Each named move below is a turn or a mirror, shown by a few rows before and after it. Which moves, in which order, take the first row of each later pair to the second? The first pair is answered.
R (before -> after):
[  2.4  -6.7  -1.1   9.2  -1.7  -6.1  20.0   8.0   2.2   2.1   4.5   4.5
 -20.7   9.8   8.4  -8.9   6.2 -22.2   3.6  -9.2   7.8  -1.2 -17.3   7.7
 -16.1  -6.6   3.9  10.9] -> [  3.5  -2.6   8.0   5.6   2.5  -0.8  23.4   5.0  -2.1   7.6   5.0   5.9
 -19.7   8.6   8.7 -12.5   6.8 -19.7   9.1  -6.0  15.1   2.1 -12.4   8.8
 -11.4   2.3   5.0   7.8]
[ -6.7  -6.7 -21.5  -4.1   0.2  -0.2 -33.4  -5.1  14.8 -14.5  -4.4 -10.2
   4.3  -6.7 -11.1   4.8   1.0  13.9  -2.7  -1.2  -6.3   3.5  -1.2  -3.2
  -2.4 -13.4  -4.2   0.8] -> [ -1.0   5.8   6.6 -14.7  16.5  11.1 -18.1 -10.2   5.3   3.4  -3.5 -10.3
  11.4  -9.4  -8.5  -2.9   2.2  22.5  12.5  10.8  19.4   8.0  10.0   3.0
   9.5  10.8   0.4  -6.5]
[ -3.6  -0.3   0.0   3.0  -0.5   1.8 -12.7   4.2   2.0  -9.4   9.9   9.4
  -4.7  -0.2  -1.5   5.0   0.2   1.2 -12.3 -16.1 -10.2   0.7  -2.8  -0.9
 -11.6 -10.1  -1.1   6.2] -> [ 0.8  7.5 19.3 -5.1 11.7 13.0 -1.6  0.1 -5.6  4.9 10.8 10.4  0.2 -1.0
  1.0 -0.6  1.4  6.7 -1.6 -7.7  7.7  4.3  3.7  4.3 -2.4  8.8  0.6  3.6]
[  9.5 -10.9  -5.8   2.5  11.0   3.2  -4.8  -7.5  -8.6   3.9   0.6  -1.6
   6.5 -24.9 -24.8  -7.3  -4.3  32.1 -15.2  21.3  -0.7  18.7 -14.7  -5.7
   3.6   4.0   4.6   0.2] -> [  9.0 -14.4 -11.9   5.3   6.1   0.3  -8.7  -7.4  -5.2   0.9   1.0  -1.3
   3.6 -24.7 -25.2  -7.0  -4.4  29.4 -18.3  18.8  -7.7  19.4 -17.5  -5.5
   0.4  -3.4   3.2   1.3]
C (before -> after):
[ 14.2  -2.6  22.9  10.4 -13.7 -29.8  -1.8 -12.5   1.6  25.8  -9.4   1.2
  11.8 -16.5   7.9 -19.8  -4.7  -9.2   4.9   2.0  -5.6 -12.0 -12.3  16.7
  -7.5  -1.7   5.4  13.0] -> [  8.4  -8.0  13.2   8.4 -17.0 -26.2 -25.5 -11.8   8.1  11.9 -10.4  -2.0
  19.8 -20.2  -2.1  -9.3  -8.6   2.3  -1.3   1.7 -16.9 -16.9  -1.7   9.9
  -3.4 -10.4   1.8   7.8]
[ -2.9  15.4  17.3 -11.3  29.8  12.0 -13.8   3.0   3.1  -8.9   7.4  16.7
 -19.5  -2.5  -0.8   1.2   3.2  14.5  -0.6  -6.3  12.2   0.3  -6.0  -7.5
  -4.7  20.2   9.6   9.9] -> [ -3.3  14.5  15.4 -11.7  31.0  13.3 -19.3   2.7   6.1 -11.0   6.5  15.1
 -16.5  -2.2  -3.0   2.3   2.4  17.8  -2.0  -6.4   8.9  -2.0  -3.3  -9.0
  -3.1  19.0   8.7   8.6]
[ -2.0  -8.0  -7.2   0.6  -5.7  -8.9  -7.2   4.1   6.3  -3.5  -4.9  -6.6
   1.7  -7.2 -11.1   9.7   9.9   1.6  -0.4  -3.5  -2.4   2.4   9.9  -0.4
  11.2   0.0  -4.8   1.0] -> [ -0.6  -5.0   2.4   1.8  -5.4 -12.1  13.9   3.3   2.3   7.2  -2.9  -4.8
  -4.3  -2.8  -1.8   2.9  15.4  -8.4   6.7  -2.3   7.8   8.3   1.1   6.0
   8.1   6.6  -1.5   3.8]
[-10.9 -12.1 -10.7   8.6 -18.9 -11.1  -3.9   6.8   3.2   6.3  -8.5 -17.0
   5.4  -4.8  -5.4  -4.2   0.6  -0.2   6.6   2.6 -13.0   2.9   4.4   1.6
   9.2 -11.8 -15.3  -2.6] -> [ -8.7  -7.9  -3.4   9.8 -16.9 -12.4  14.6   5.2  -2.4  17.0  -6.3 -16.1
   2.0  -1.7   3.7 -11.6   2.9  -8.3  12.5   2.7  -4.7   6.0  -2.4   4.1
   6.9  -4.3 -10.2  -0.4]
E (before -> after):
[ -7.0   2.2 -12.5 -11.4   4.3   1.8 -19.4   1.8   4.1   1.3  -7.1 -19.7
  10.4  -0.3  -8.1   4.9  -6.2  17.2  -2.7  -2.1 -11.3  -1.5  18.0  -4.7
   8.6  -6.8  -7.8  -3.5] -> [ -6.4   1.3 -10.3 -12.9   4.5   1.6 -17.9  -0.7   1.8   3.8  -6.9 -19.6
  10.3  -0.7  -8.1   6.0  -7.1  17.6  -1.3  -0.8  -9.8  -0.8  20.1  -4.6
   8.2  -3.3  -8.5  -3.3]
[ 16.3 -11.0  -8.0  15.7  -7.9 -17.7  27.4   4.0 -12.8   8.2 -11.7 -11.8
   8.8   3.3  20.3   2.8  -2.3 -18.5   0.0   9.5  -2.2  -3.8  13.1  10.5
  18.5   0.5  -5.3  -9.1] -> [  9.7 -14.3 -25.7  18.3 -12.1 -23.1  12.2   6.0  -2.3  -9.3  -7.2  -5.6
  -3.1   4.6  14.7   6.5  -4.5 -20.9  -8.8  -1.4 -16.3  -8.2   0.6   3.7
   4.6 -14.5  -3.6  -0.1]
[ 17.3 -15.2  -7.9  -5.4 -13.6   1.6  13.5  -9.5 -15.9   4.5   9.0  16.5
  18.1   2.7  17.0 -11.8  -1.2 -15.3 -31.4  12.1  -7.7 -19.7  10.5   6.7
  -5.9   0.4 -15.6  -6.8] -> [  9.6 -15.0 -19.7  -3.6 -14.1  -0.1  -1.5  -7.7  -8.8  -5.9  14.3  20.8
   8.5   3.6  10.9  -9.8  -0.6 -15.3 -35.4   1.5 -14.6 -20.9  -0.6   2.7
 -17.5  -8.7 -12.7   2.3]
[ -2.7  13.1   1.3   0.0  -1.1  20.7  12.1  13.3  -5.7 -16.4   9.0  -1.5
 -30.1 -14.8  -9.2   1.2  -8.7 -10.7  -5.5 -12.4   8.6 -13.2   5.0  28.2
  -9.6   5.8   7.7  -0.9] -> [ -2.5  14.4   5.5  -2.4   0.1  21.3  15.6  13.1  -6.7 -12.7   9.2  -4.0
 -29.0 -15.1  -9.4   2.6  -9.5  -7.6  -3.3 -10.4  11.9 -11.8   6.9  29.1
  -7.2   7.8   5.7  -3.0]
V (before -> after):
[ 14.8 -21.2 -18.1  13.9  -4.6 -25.6  26.3  11.1 -13.3   4.5  -6.8  11.2
  -1.6  11.5  18.8  14.8  -7.0 -37.2 -29.6   7.3   2.5  -3.2  -0.9   6.9
  -3.5  -9.3  -4.2   2.8] -> [ 13.2  -7.7   0.1   9.6   3.8 -17.6  43.5   9.5 -16.8  21.9  -1.4   9.3
  -9.4   9.4  20.5  -1.6   0.4 -37.7 -10.8   9.2  22.0   6.4  -8.9   8.3
  -5.3   6.5   0.2   8.0]
[  6.7   9.5   8.9  -7.4  11.1   4.5  -0.2  -3.9  -4.8  -1.1  24.1   8.3
 -11.5   3.6   0.5 -13.6   4.7  12.0  10.1  -6.8  26.0  15.5 -16.8  -7.0
 -11.4   8.4   8.9   6.4] -> [  3.9   8.1  11.2 -12.8   7.5  10.3 -17.5  -3.2  -3.2   0.9  21.3  -3.2
   1.5  -4.2  -7.9 -12.6   0.1  25.3  10.8   1.1  25.3  15.5  -0.6  -9.2
   0.1  11.7   1.2  -2.2]
[-43.7  -1.2  -9.1   1.0 -14.0   0.1  -9.2 -14.5   5.9  18.4  -2.9 -33.6
  19.3 -16.9 -22.2  -6.9  19.3  -4.4  28.9   0.9 -11.6  15.4 -15.0  -5.3
  -7.6  -7.7  -2.2  16.5] -> [-42.5  -8.5 -17.3   4.0 -16.9  -3.2 -14.2 -12.8   7.4  10.5  -3.9 -32.0
  20.6 -17.4 -23.0  -0.1  15.8  -5.3  21.7  -1.0 -21.2  10.0 -10.9  -6.5
  -7.3 -15.5  -2.9  16.3]
[  7.3 -14.3 -17.1  26.5   6.6   9.9  -4.0   0.8  10.3 -25.0   1.6  30.0
  16.2 -16.1 -22.7  27.7 -18.9   8.3 -21.1  -8.2   4.1 -13.3  17.9 -11.0
  -2.8 -10.1  11.2 -28.1] -> [  9.6 -12.1 -14.9  32.0   8.9   6.1  15.3   1.2   9.0 -22.3   5.6  42.4
   1.0  -8.4 -12.8  24.8 -15.6  -7.9 -20.3 -16.2   8.6 -10.4  -2.4  -9.8
 -16.2  -8.9  20.2 -16.6]

(two moves a pair)
[-13.9   6.2  11.9  -6.5  12.3  20.0  -8.6 -11.4  14.7  11.2 -10.6  -9.3
  -1.1  -5.8   9.5 -14.4  -4.3  -1.9  34.7  14.3  40.6  20.7 -16.3   7.0
 -11.7  15.6   7.5  11.2] -> [-14.7 -16.6 -15.8  -2.6  -5.3  10.0 -44.5  -8.6  23.2 -15.6 -21.1 -17.8
  21.9 -10.7  -1.8  12.2 -17.1   8.2   8.6  17.0   6.6   5.6   9.8   0.9
   1.3 -10.0  -5.4  -4.7] => V V
[-36.0 -32.1  -8.9  10.3  -6.1 -10.3 -17.1   0.1  17.9  -4.2  -8.6 -32.0
   2.5  -7.0 -26.5 -14.4   1.3  -3.5  12.2  -4.3 -25.5  -4.3 -12.1  -9.9
   2.6  -2.0  -5.6   9.7] -> [-32.9 -27.8  -6.4  14.5  -1.8 -12.5   3.2  -0.4  14.3  -3.2  -3.7 -19.0
 -14.7   2.4 -15.4 -17.6   7.5 -20.7  12.7 -13.5 -21.7  -3.0 -33.0  -8.5
 -10.7   0.2   4.2  18.7] => V V
[ -2.5 -14.2 -10.6  -1.7  -1.7  -0.9  -6.7   1.9   3.9  -7.6  -6.7   4.9
  -6.5  -2.8  -2.3   5.2   3.9 -11.3 -12.6  -2.3  -6.2  -6.2  -1.4  15.7
 -17.6 -14.3  -3.5   4.0] -> [ -4.0 -11.3  -8.5  -3.7   2.5   1.5  -9.4   1.2   6.7  -7.6  -4.1   7.8
  -9.2  -4.9  -4.0   4.0   5.4  -6.9 -10.5  -3.9  -4.9  -5.9  -2.8  12.9
 -17.6 -14.0  -3.7   7.0] => V C
[ 2.4 19.1  3.3 18.2  7.1 -9.2 17.5  5.6 -1.4 12.9  6.0 11.4  4.2  8.2
 10.8  5.7  8.8 -9.4 -0.2  5.6 12.1  4.4 14.3 11.5  4.1 -2.2  4.5 -5.0] -> [ -2.3  18.0  -2.9  20.6   2.7 -11.3  15.1   6.5   1.7  12.1   7.1  12.7
  -3.8   9.4   9.7   2.3  10.7 -14.6   0.0   0.9   9.3   6.5   3.8  10.0
  -3.7  -6.5   3.3   1.7] => R V
[ 24.8 -17.8 -20.1  -1.7  26.1  -6.9  20.7   0.2  21.0 -15.0  23.6  33.5
   2.5  14.9   3.5  15.9  -5.5  10.5 -15.8  11.8   5.3  -7.1  41.9   1.4
   4.1 -20.8  12.4  12.4] -> [ 26.1 -17.5 -20.8   0.9  23.0 -11.1  33.2  -0.1  17.8 -10.7  22.3  33.6
  -3.4  18.2   9.5  12.5  -2.5  -0.5 -12.4   8.7   7.5  -4.9  33.2   3.1
  -1.1 -19.6  15.0  16.4] => C R
